A single turn carries every row of the set below to another of its rows. Some are shown first; where does it send the rows asked next?
j_906: [ 17  12 -19 -13  12   6   5  -8  10   6  -4 -17   5  11 -15  -8   2  29
 -23  -8   8  -6 -22  -4   1  12]
j_456: [ 11  34 -15  17   8  12  21  -9   3 -14  12 -21   3  19 -12 -18   1  29
  -4  -1 -20  35  -2   4   8 -14]
j_145: [ 19  17 -25   6  13 -17  32  -5  -2  -4   7   2   1  11 -12 -18  -1   8
  -8  22  -4  26 -12 -14  14 -24]
j_985: [  0  11  -9 -12   5 -19   9 -26  19 -17   3 -24 -14  28  13 -12   7  42
 -10  -7  16   1   3 -20  -3 -15]
j_238: [-12   9   3 -16  21   7  14 -19 -17  -6 -20  -8   5  15  17 -21 -11  12
  -5  -4   4   4   2 -10  13  -4]
j_219: [ -4  12 -10 -17   5 -13   5 -27  19 -17  -2 -24 -20  26  11  -9   6  35
  -4  -4  17   1   1 -20   3 -13]
j_505: [ -7  13 -28   6  13  -5   9 -26  -3  -9   6 -25   7  -4  -3 -27 -11  25
   2 -17 -12  38   5 -14  -6 -17]
j_569: [-13   7  -9   3   8   0  -1  -1 -18 -16   7  -3  24   0  -6 -19   5  23
   7  12 -16   9  12 -10   2 -12]
j_202: [  4  23   0 -16  15   4 -15 -19  15 -13  12 -12 -15   8   9 -18  -4  23
 -15   6  17   5   9  -7  -8 -10]
j_349: [  9  -2 -23  18   7  17   9  -4   9  -1  15 -25  -8  11  -4 -26  -6  20
  -6 -23 -15   1   4  -6   3 -16]
j_864: [-13   0 -10   7   6  -5   3   5  -5 -23  10  -5   7  13 -11 -11  17  27
   9  18 -13  -1  13 -12   2 -22]
j_708: [ -2   7  11  -7  29   4  17 -14   1 -11  -5 -11 -13  35  16 -17  -7  33
   7  -3   5  -5  -6  -4  14 -16]
j_299: [  9  -1 -41   4  14 -21  26 -12   2 -10   8  -6  -4   5  -5 -15  -3  13
  -1  10 -13  27  -9 -17   6 -29]
j_703: [ 16   5 -17 -12   6   9  11 -13   7   3  -8 -14  13   4 -19  -7   8  30
 -21 -16   1  -6 -12  -3   3   9]
j_659: [  3  24  -3 -19  16   5 -13 -16  12 -12   8 -13 -17  11   5 -14  -4  19
  -8  12  21   3   2  -3  -5 -12]
j_429: [  6  21   0  -2  35  -9  14 -12  14  -7  15 -16  -9  27  12 -10  -8  33
  -3   4  16  -2 -14  -6 -12  -5]
j_895: [-10   9  -6  11  31   1  21 -15   1 -15  14 -13  -8  16  -2  -8  15  19
   7  -1 -24   4  22 -17  19 -13]
j_490: [ 12  10  -8 -21  26  -6 -16 -23  20 -14   9 -11  -4   4 -11 -24   6  21
  -9 -17   7  -1 -18  -6   8 -12]
j_78: [  3  12 -25  -1  19 -16  38 -16  10 -28  -7 -22   2  10 -19 -10  23  33
  12   0   2  17   5  -9   7 -20]
j_519: [ 17  10 -17  -9  19  -1  11  -5  14   3   4 -19   0  14 -15   0   4  35
 -18  -6  18  -4 -17  -3  -6   7]
j_743: [ -2  12 -13   8  36   1  28 -16 -24 -11   0 -17  16   4  -5 -16   1  36
   2   5 -23   4  12  -7   5 -17]
j_732: [ 14  24 -14  12   0 -16  19  -3  -4 -18  10 -18  26  13   0 -16  10  16
   8  -8   2  28  -1  -8  -6 -32]
j_927: [ 12   5 -41   1   6  -3  22 -11   5  -7   9  -9 -12   2 -10 -13  -2  13
 -13  15 -14  31   5 -13  12 -23]
j_477: [ -7  10 -19   5  33  -4  19 -13 -22 -15   0 -16   5   0  -6 -14   2  21
  -3  11 -10  -6  26 -14  -9 -20]
j_357: [ 17  12 -17  19  -9   5  16   5   1  -9  15 -18   8  29  -5 -29  -8  13
  -5  -4  -5  -8   4  -9  -1 -12]
j_307: [ 15   6 -12 -20  18  -8  -8 -21  17  -6   0 -13   6   3  -7 -19  10  18
 -13 -24   3  -3 -24 -11   9  -9]
j_467: [  9   7 -31   2   5   0  18  -8   4   3   6  -3 -14  -2 -15 -14   0  15
 -15  16  -8  35  -3 -12  15 -19]
j_991: [  4  20  -4  -8  34 -10  17 -16  12  -5   7 -18 -14  26  10  -6  -7  29
   2   4  21  -4 -13  -9  -8  -7]
j_25: [ -3   7  -4   4   8   2  21 -13  -5 -15   8 -16  16  10   3  -7  20  27
   8  -6 -22  13  22 -17  25 -16]
j_427: [ -4  23 -19   3  37  -4  24  -7   4 -20   3  -5   3   3 -25 -19   3  17
  15  16  -1  20  -7   2  -1  -2]
j_556: [ 22  23  -6 -11  10  -5  15 -22   3 -11  -6  -6  20  17 -15 -21   5  10
 -18 -11  -3 -10 -10 -11  11   9]
j_670: [ 16   2  -9 -16  20  -7   0 -22  12  -8  -3  -7  17   5 -14 -21  12  20
  -6 -26  -6  -6 -25  -4  10 -11]
j_822: [ -3   0   2 -16   4   9  14  -1 -13  -9 -20 -13  12  17  15  -7   4  26
  -5   2  14   1   3  -6  10 -18]
j_687: [ 14  31 -14  12   8  15  20  -7   6 -11  16 -23   3  16 -11 -18  -1  34
  -1   4 -18  35   2   3  11 -14]
j_377: [ -6  12   4 -13  22  12   2 -16 -11  -7  -8  -9  -8  17  13 -21 -17  17
  -6   5  15  -1  12  -9   0  -5]
j_125: [ -8  15 -27  12  10  -2   9 -22  -7  -8   4 -20   7  -4  -4 -23  -7  21
   0 -19 -11  39   2 -10  -9 -13]
j_121: [  9   1 -32   0  12 -23  26 -17   2  -3   1  -5  -6   0  -9 -17   5  14
  -6   3  -6  31  -9 -22  15 -34]
j_722: [ -4  17 -20  -7   6  -1   9 -13  11 -23   0 -12   3 -10 -20 -15  17   6
   6   5   6  28  21  -9   6  -8]
j_496: [ -2  -4   3 -16  -1   4   5  -8   0 -12 -11 -14  -6  23  15  -8   1  34
   1  -3  19  -2  11 -13   6 -21]
j_820: [ 14   3 -22  13  11  -7  10 -14  -4 -14  11 -23   6  14   1 -42 -10   9
   0 -22  -7  -9   1 -14  -3 -30]
j_315: [ 14  22 -15   9   1 -18  19  -1  -3 -16  12 -20  29  14   0 -17   3  17
  12  -1   2  26   0 -13  -4 -29]
j_734: [ 24  25 -12 -14  11 -14  13 -22   9  -9  -5 -17  14  23  -9 -20   6  14
 -20 -10   7 -11 -17 -16  11   3]
j_502: [ 15  26 -12 -14   8 -21  12 -28  10 -17  -3 -17   4  26  -9 -19   4  15
 -20 -10  14  -8  -3 -22   7   7]
j_804: [ 17  12 -33   5  13 -12  25  -3   3  -9  15   0  -2  10  -6 -14  -3   1
  -3  22 -11  26  -4 -12  12 -24]
j_518: [ -8   3   7 -14  21  15  14 -10  -5 -12 -14  -9  -2  25  12 -18   2  32
   0  -2  -6   4 -11   2  24 -16]

j_145 moves to j_467
j_502 moves to j_519
j_804 moves to j_927
Now these:
j_202 moves to j_985
j_743 moves to j_569
j_238 moves to j_822
j_820 moves to j_357
j_505 moves to j_315
j_556 moves to j_703
j_906 moves to j_307
j_991 moves to j_659
j_895 moves to j_477
j_722 moves to j_78
j_377 moves to j_496
j_456 moves to j_125

